Each path below is one point turned by a fixed rotation once a step. After each direction that follows a path, write how fast that rotation turns it, in deg/step (0 if it stays still).
Each turn is a multiple of 5 degrees from 10 to 175, or 0.
Each row of a path follows its step; steps can be skipped.
Rotation 1:
step 0: -16 -6 -15 10 -13 -2 -2 40 11 3 20 -12 -1 24 35 23 15 -38 -6 -8 29 18 3 -8 50 22 18 5 29 11 38 3 19 15 -31 20 -6 -11 -13 -9 3 -19 38 -5 19 6 16 -1 15 -24 -15 -38 -14 -11 5 -4 7 12 -2 -2 -27 -18 5 17 20 -1 49 5
step 1: 40 27 -18 -23 -12 19 -6 0 -1 -15 18 7 22 -52 -10 39 -15 -3 -28 -5 28 -5 7 41 -3 7 19 -1 7 -22 53 14 4 28 -17 13 -6 0 -11 -18 12 3 10 -32 4 -4 -9 -26 8 19 28 -21 19 -27 17 6 -16 -12 -21 24 -21 11 -6 19 -17 -1 1 8
step 4: 10 17 22 21 -3 -2 -24 6 33 18 -15 -15 -6 6 15 0 -33 -51 -9 13 -3 26 -4 8 6 12 34 -16 -30 -32 -5 -9 9 22 1 -19 -11 16 4 -15 18 -27 -5 3 -5 19 -2 30 -6 9 -22 -27 -7 -47 21 -42 -13 -7 -25 -9 -10 7 -9 2 -42 25 11 16
step 5: -5 24 -2 -22 33 20 8 11 33 18 2 -21 3 20 53 -15 2 -5 -38 -1 17 -8 -7 -9 -6 8 12 -24 8 -4 15 8 17 13 -28 30 19 -31 0 -21 20 16 -3 -2 12 45 -3 -7 -8 -30 11 -25 41 -3 14 7 -21 23 12 -7 -1 26 21 7 -14 0 47 1
step 6: 50 11 2 19 -23 -24 3 16 24 24 -12 10 21 -19 -4 32 -13 -51 -18 5 12 22 -15 13 6 12 10 -1 48 -4 37 -20 12 23 -15 2 33 -2 -5 -14 -21 -38 3 -9 18 9 19 -2 7 -31 5 3 12 -11 8 30 -9 13 -10 11 14 -10 -8 -17 -23 -21 9 29
step 7: 35 33 -12 27 -31 52 -14 -22 -4 24 -4 4 3 2 2 -19 5 -4 -26 -19 33 -35 5 22 11 1 -8 -18 -20 -27 31 -24 31 0 20 1 40 -2 -8 -10 -17 6 -18 -18 15 -4 -7 -8 4 21 18 -17 24 -14 34 3 1 17 -1 -27 -3 -21 20 22 -10 19 15 -9
step 8: -11 1 -19 -21 12 21 1 21 35 -2 -20 10 0 -1 9 4 5 -14 -29 -9 22 18 16 13 28 -1 49 -28 -9 -2 4 -29 15 -5 31 6 32 18 -9 38 7 1 35 -3 24 10 37 6 19 -24 -35 15 -8 -27 6 33 1 23 -20 -18 -23 -21 20 -18 -10 -3 -19 2
step 9: 21 15 -3 3 -21 12 -12 42 7 24 -37 -31 -23 -17 6 2 -8 23 3 25 2 9 -17 -4 16 2 31 -18 -10 -30 28 -5 15 7 -17 14 -9 -6 -7 -30 18 12 42 -29 -11 -42 24 38 4 1 21 -28 7 -43 9 -16 -18 1 11 -10 -6 -26 13 -2 0 24 12 7
step 13: 23 17 -30 -3 21 29 -26 16 2 11 9 11 6 -2 38 -18 -9 -31 -15 -13 33 -25 19 -2 9 45 38 -31 -11 11 6 -21 15 -12 12 13 7 10 -24 -16 14 9 1 14 27 17 12 24 1 20 7 16 29 -24 1 -33 10 -23 -18 13 -35 1 37 7 2 6 -22 12
Directions:
3 1 -3 3 -4 -1 6 -5 1 11 -2 -9 -3 1 5 -3 4 -4 -9 2 -6 -2 6 7 -1 -8 -4 4 2 -8 1 -3 -4 -1 -2 -4 -6 -5 6 2 -1 0 -2 -3 -3 -6 -7 1 -13 10 0 -6 -3 0 -3 -7 5 0 -2 -9 -4 -5 2 -5 -5 -4 1 -7 | 140
-2 -2 -4 -5 -1 4 -7 8 -4 -6 5 -8 -6 -8 -5 3 3 -1 -1 -8 -3 1 0 -5 -8 -5 2 8 5 2 -5 9 -6 5 -9 6 4 0 -6 -1 2 -4 -1 5 -3 1 1 2 1 10 -4 -1 2 -6 1 -5 1 5 -3 -1 -9 -2 -6 -2 2 9 -4 -4 | 40
-4 -4 5 -6 0 -7 9 1 8 2 0 -3 1 -8 -3 3 -3 -1 8 -5 -2 8 2 -1 4 -6 1 5 0 2 4 -1 -1 -3 7 -13 -2 -3 -3 0 -1 0 -6 6 4 6 -4 -4 1 -4 3 0 -10 -9 10 6 7 10 -9 -1 -1 0 0 -2 -1 -2 0 1 | 175
-1 -11 6 -7 -4 5 -6 7 -9 9 -1 -5 1 -3 -2 1 -2 -4 7 1 6 1 2 4 -1 0 -4 5 -4 0 -4 -7 7 -8 -12 3 -2 -5 1 -5 -7 -2 7 1 -1 3 4 5 -7 -6 6 7 3 4 2 2 3 -1 -3 3 2 -6 -1 -9 2 -3 5 1 | 115
-2 0 -4 -3 -1 -2 4 3 -1 -7 0 4 4 -2 -3 9 1 5 4 11 3 -4 3 7 5 -12 -1 1 1 -2 -2 -1 7 -6 -3 -2 0 0 -5 4 -3 3 4 -1 -2 -6 4 0 -1 -3 -5 -5 -6 -9 1 -1 -2 -11 3 6 -12 2 -1 7 7 1 7 -12 | 40
Rotation 2:
step 0: -9 6 2 0 2 3 -4 9 60 -11 4 26 15 48 -6 10 0 23 -9 17 14 -5 22 20 -11 -26 10 -32 -50 -12 20 -20 -26 9 2 -3 -9 25 1 -4 7 9 -19 0 5 -11 16 18 12 -4 -23 -1 7 6 2 31 -31 -1 26 -28 16 -35 7 17 -18 -31 0 52
step 1: -37 35 16 -10 49 -13 -38 19 3 -2 -4 17 -9 10 1 16 -11 -21 -19 4 21 26 -30 36 -10 15 -24 -3 -5 27 7 -5 7 -4 -25 23 5 -27 -49 -33 19 6 28 7 24 -24 -9 19 -4 -3 5 -8 5 -34 18 20 -11 29 -25 15 3 10 -15 -19 -10 -8 -11 22
step 2: 7 18 20 -3 37 -30 24 -15 -16 27 -11 -13 28 41 -9 -30 6 14 -22 14 0 -5 13 -7 -1 10 29 9 14 -3 18 -1 25 1 16 56 -13 11 -3 29 21 -27 22 6 9 1 21 13 -26 20 1 -12 7 9 21 -14 24 7 -26 -16 -15 -36 18 10 -16 20 -21 44
step 4: 16 -22 -28 -5 15 -18 5 13 4 20 -5 27 -1 -4 -5 40 16 -7 -4 -37 23 57 -11 4 -8 17 -16 10 -8 1 -7 -3 -24 16 -24 43 -44 16 6 16 23 12 11 -6 2 -15 2 29 0 -19 -18 -3 22 -2 -10 -4 0 -3 14 -27 15 -35 -23 -38 29 18 17 31
step 5: -12 23 7 -6 -11 8 11 -5 17 31 -16 -15 1 5 -9 -34 18 -36 -4 31 -5 4 17 18 -39 12 -21 -34 -13 28 23 -15 20 -7 11 8 26 -19 9 18 37 -4 -22 -7 -23 -5 25 8 15 -13 -23 -16 20 -20 28 48 -14 -11 18 -10 -15 -24 -9 -29 24 11 -30 28
step 7: 17 40 -7 24 10 0 9 36 -18 36 8 -22 -9 -5 35 19 21 -13 -19 13 37 18 -10 16 15 -6 -8 -22 -12 9 4 -18 4 7 -7 32 -14 35 6 -10 -3 -16 12 32 -14 -2 -48 16 -3 17 1 -30 18 -21 10 -5 -2 43 -28 30 -18 -6 7 17 6 19 -14 34
step 10: -11 6 28 -10 46 -17 9 -14 21 33 -21 -25 12 28 -22 -12 48 -20 -38 -12 30 17 -9 7 11 9 0 -5 -8 4 -10 -1 2 0 7 27 -11 -1 -6 -15 26 0 48 -2 -7 -8 4 15 -5 28 -19 25 37 13 3 18 1 -17 9 20 40 -25 7 -28 -16 4 -15 26
step 11: 2 9 13 8 -4 12 25 -8 3 32 13 5 16 -8 21 -14 -27 1 -6 53 10 2 3 21 -4 11 26 23 -10 20 -2 10 2 34 -3 54 48 -29 19 -2 19 -15 23 4 31 -8 15 3 -36 11 -15 -8 3 -3 -11 36 -28 17 5 -23 -29 -4 -12 17 20 -14 -17 31
step 12: 1 23 3 28 26 -24 -2 20 0 3 14 17 0 49 4 29 3 12 2 -15 -7 31 7 19 19 23 11 8 -19 -4 10 -16 -17 -11 -14 37 -10 68 35 -14 11 -16 -26 -14 11 -31 -2 0 9 -15 4 -14 -17 24 2 20 -11 29 -19 -27 5 -24 -3 -32 28 -13 12 8
Directions:
11 0 -4 1 -5 -3 6 2 -3 2 2 -5 9 -7 3 -6 1 -3 10 0 -5 5 -2 5 -5 2 -4 6 0 7 -6 -5 -2 0 -1 -6 1 4 8 5 6 -1 -7 -3 -1 -1 -1 1 -6 -3 -2 -7 1 4 -4 2 2 -1 -6 -3 5 1 -3 -16 0 -7 -4 -2 | 45
2 1 -3 0 -4 -8 2 0 -1 -5 2 -4 1 -4 0 2 1 5 5 8 -2 -10 10 -2 -1 11 3 -9 2 1 -8 -10 -4 -2 -1 -4 3 -1 -1 0 -3 3 4 -8 7 -3 5 0 -3 4 -2 3 2 -3 -2 4 -7 -10 3 -4 -3 -1 4 8 -1 7 -10 6 | 130
3 3 -3 -3 -6 6 -1 0 0 -10 -1 1 1 -3 -6 8 -3 -3 -6 8 -3 3 -6 -4 4 0 0 4 3 -5 -5 -6 -2 3 3 -3 -5 2 3 3 8 1 -10 -3 4 -2 4 3 8 3 8 0 5 1 2 2 -8 1 2 6 -7 -4 3 -5 1 -1 16 9 | 85
1 0 0 7 2 -3 -13 3 -4 1 3 12 2 1 -5 8 -3 -1 10 7 2 0 -4 -1 0 -2 -1 -7 -3 -4 1 7 -5 -5 1 2 3 -6 10 -1 -9 3 -5 5 4 -1 6 5 -5 2 0 6 0 6 1 0 0 -5 -3 -1 -4 10 -4 -2 0 -12 0 3 | 130
0 -3 3 5 -9 5 3 -4 -5 -8 -3 0 0 2 3 6 -4 -2 -1 -1 -8 -10 -6 5 -1 -11 8 -3 0 6 0 -7 0 -6 -10 4 3 -6 0 -4 8 0 3 7 1 1 0 -7 0 -9 -6 2 -3 2 0 2 -5 -1 -2 -10 6 -4 -5 7 -2 -6 6 0 | 130
-2 2 1 -4 4 3 -2 -6 3 0 3 0 4 4 -5 2 -4 0 -2 -3 2 -1 -5 1 4 5 -2 8 5 -2 2 -4 -5 -4 0 4 6 -3 7 -1 4 2 1 -8 4 -9 -3 0 -4 6 2 -4 8 5 10 -7 3 2 4 -18 -7 -4 -7 -1 1 3 -3 -11 | 40
-5 -4 0 4 -2 -2 0 -3 -2 1 0 -6 2 5 6 -4 -4 -5 -7 6 -5 -4 4 -4 2 -5 4 1 -12 -9 1 3 9 1 5 3 3 -5 2 9 1 7 -4 -7 2 0 7 6 -2 -9 2 -2 -6 -2 -3 -7 -7 1 -6 -1 -6 -5 5 -5 5 -1 -5 -8 | 120
Rotation 3:
step 0: 25 -5 -1 -22 15 29 -44 -32 -10 15 20 6 -11 -7 -11 5 33 22 -22 -22 -1 -47 -10 -7 -31 -40 6 -7 15 9 -35 18 -4 16 21 14 33 41 11 4 34 34 16 3 -31 -2 19 8 10 -5 -6 -15 3 6 14 -1 28 2 5 9 -19 -3 13 -12 -20 11 10 -34
step 3: 16 -28 -30 -21 21 -27 -16 21 23 17 63 6 19 0 8 11 10 -34 -1 29 15 -28 4 5 -3 4 29 -2 30 11 -7 30 -1 5 8 -35 35 32 0 12 -13 15 29 21 -7 -17 15 -7 16 21 -13 -5 -1 8 -20 -8 32 6 21 24 -27 0 2 -22 -11 -4 -2 -26
step 5: 5 1 32 15 -6 -15 -47 6 13 -7 26 34 -5 -31 -10 5 13 11 -16 -2 -14 -29 -15 -1 -30 -52 11 -7 5 16 -7 7 30 8 -7 -9 13 -2 35 32 -13 16 -13 24 -26 -9 -25 -30 27 11 -7 -8 41 -4 -23 -2 20 -6 12 40 19 -8 -9 19 0 27 7 -25
step 6: 18 -8 -20 -12 -10 -13 -12 -1 22 -27 17 10 11 -29 -34 36 8 -30 -18 12 28 -24 -3 -34 6 8 6 24 -1 30 24 14 12 13 21 -25 16 15 2 -15 20 8 -9 -5 -9 -1 23 21 10 -45 -10 -31 19 7 -12 -30 41 26 -16 27 -28 14 22 30 17 1 -14 4
step 7: 14 -16 5 -13 8 -20 13 17 4 16 55 14 -9 -24 6 27 33 38 -23 8 -2 -17 14 -5 -42 -7 38 18 32 14 -23 8 -6 -18 28 6 40 37 13 -10 6 -12 1 13 -9 -28 -6 -9 21 10 -24 9 -8 27 11 12 28 -4 31 -14 -25 -4 25 -5 1 -5 22 -5
step 8: 12 11 -18 -24 -19 -6 -9 -27 33 36 16 39 4 -32 -22 -23 -31 -37 -18 19 6 -11 -11 -20 -1 -51 20 -1 19 31 -16 53 3 -10 -17 -17 14 15 -8 -7 4 21 3 28 -7 -8 -6 -33 -9 4 -8 -11 4 -7 -14 -24 35 -13 -10 -10 17 -21 16 -6 -7 11 -3 3
step 9: 24 -12 12 -5 -5 -10 -36 -5 2 3 40 54 -15 16 -43 16 19 33 -35 10 -6 -49 -13 -8 -7 -16 -11 12 9 23 -16 1 19 21 -14 -5 6 -1 -2 25 0 21 -10 16 -32 -15 22 31 23 -29 -14 13 22 20 -11 3 12 20 13 21 9 -2 -26 27 -12 -16 1 16
step 10: -11 5 -15 -14 -12 -22 -23 21 4 -3 23 16 -15 -33 15 40 23 -14 -34 7 5 -15 11 5 -11 -9 21 16 14 13 -2 24 1 16 1 -41 21 26 4 0 -13 -34 7 -3 -17 8 -23 -24 -9 -1 -22 -35 -2 25 -32 -30 33 36 -19 23 -14 40 7 19 5 26 6 -26
step 11: 3 8 3 -15 3 -3 -1 -20 -2 34 22 -1 10 -31 -24 22 1 14 5 8 18 -25 -14 -38 -58 1 -7 10 12 47 8 16 0 1 9 29 40 30 7 -17 1 36 -27 17 -34 -10 -8 11 10 22 -18 -21 -13 0 9 -18 33 7 7 -6 -38 -30 17 20 5 -10 3 7
Directions:
2 6 -3 -2 5 -6 -9 4 7 -3 3 -2 -10 -1 8 -3 7 -5 4 -2 1 0 4 -3 -3 3 8 -8 3 -4 4 4 4 2 4 0 3 -7 -1 1 4 -3 2 -4 5 9 -5 0 4 10 -5 3 0 6 -3 4 5 1 11 2 14 -3 -6 -2 -1 2 -1 4 | 160
-2 -2 3 -3 9 7 0 -1 4 5 -6 10 9 7 -3 2 1 -2 0 -4 8 0 -3 4 -4 -3 8 -5 13 -1 7 0 -1 -6 1 3 -4 9 3 -5 4 3 6 1 7 -5 1 5 -9 10 0 4 -7 -1 -4 2 2 -1 3 -6 -4 -3 0 1 6 4 1 -1 | 90
-3 5 -2 3 8 3 8 2 8 -1 -2 4 -5 -3 -4 -9 -3 9 -1 -1 7 -6 -2 -7 -1 -9 1 -1 2 -8 -1 -5 0 5 -7 -4 -1 -1 2 -11 5 1 -5 4 -9 6 1 -6 -1 -3 3 8 -3 -10 -1 1 -1 -3 2 3 4 1 -4 -1 -13 2 -5 -2 | 95
-4 -8 -4 -6 -1 -3 -10 -4 3 4 3 -2 2 -7 -7 0 -4 0 4 -1 2 3 -1 1 0 4 2 1 -2 -5 -3 10 3 -1 -2 -11 -4 -1 3 -10 -4 -9 3 1 2 1 1 -5 -5 3 -2 -1 2 -9 1 1 -8 6 -4 -1 3 3 5 -1 10 4 -16 3 | 160
3 2 -6 -5 0 1 2 2 1 -3 3 4 8 3 5 0 -4 4 -3 -6 -5 6 -6 7 -1 1 4 -6 -5 2 -3 -2 2 2 1 -3 12 5 2 6 2 -7 11 10 5 7 -7 -8 -4 0 1 2 7 -6 -3 -1 -2 -8 3 5 0 8 -2 4 -1 -3 2 -10 | 155
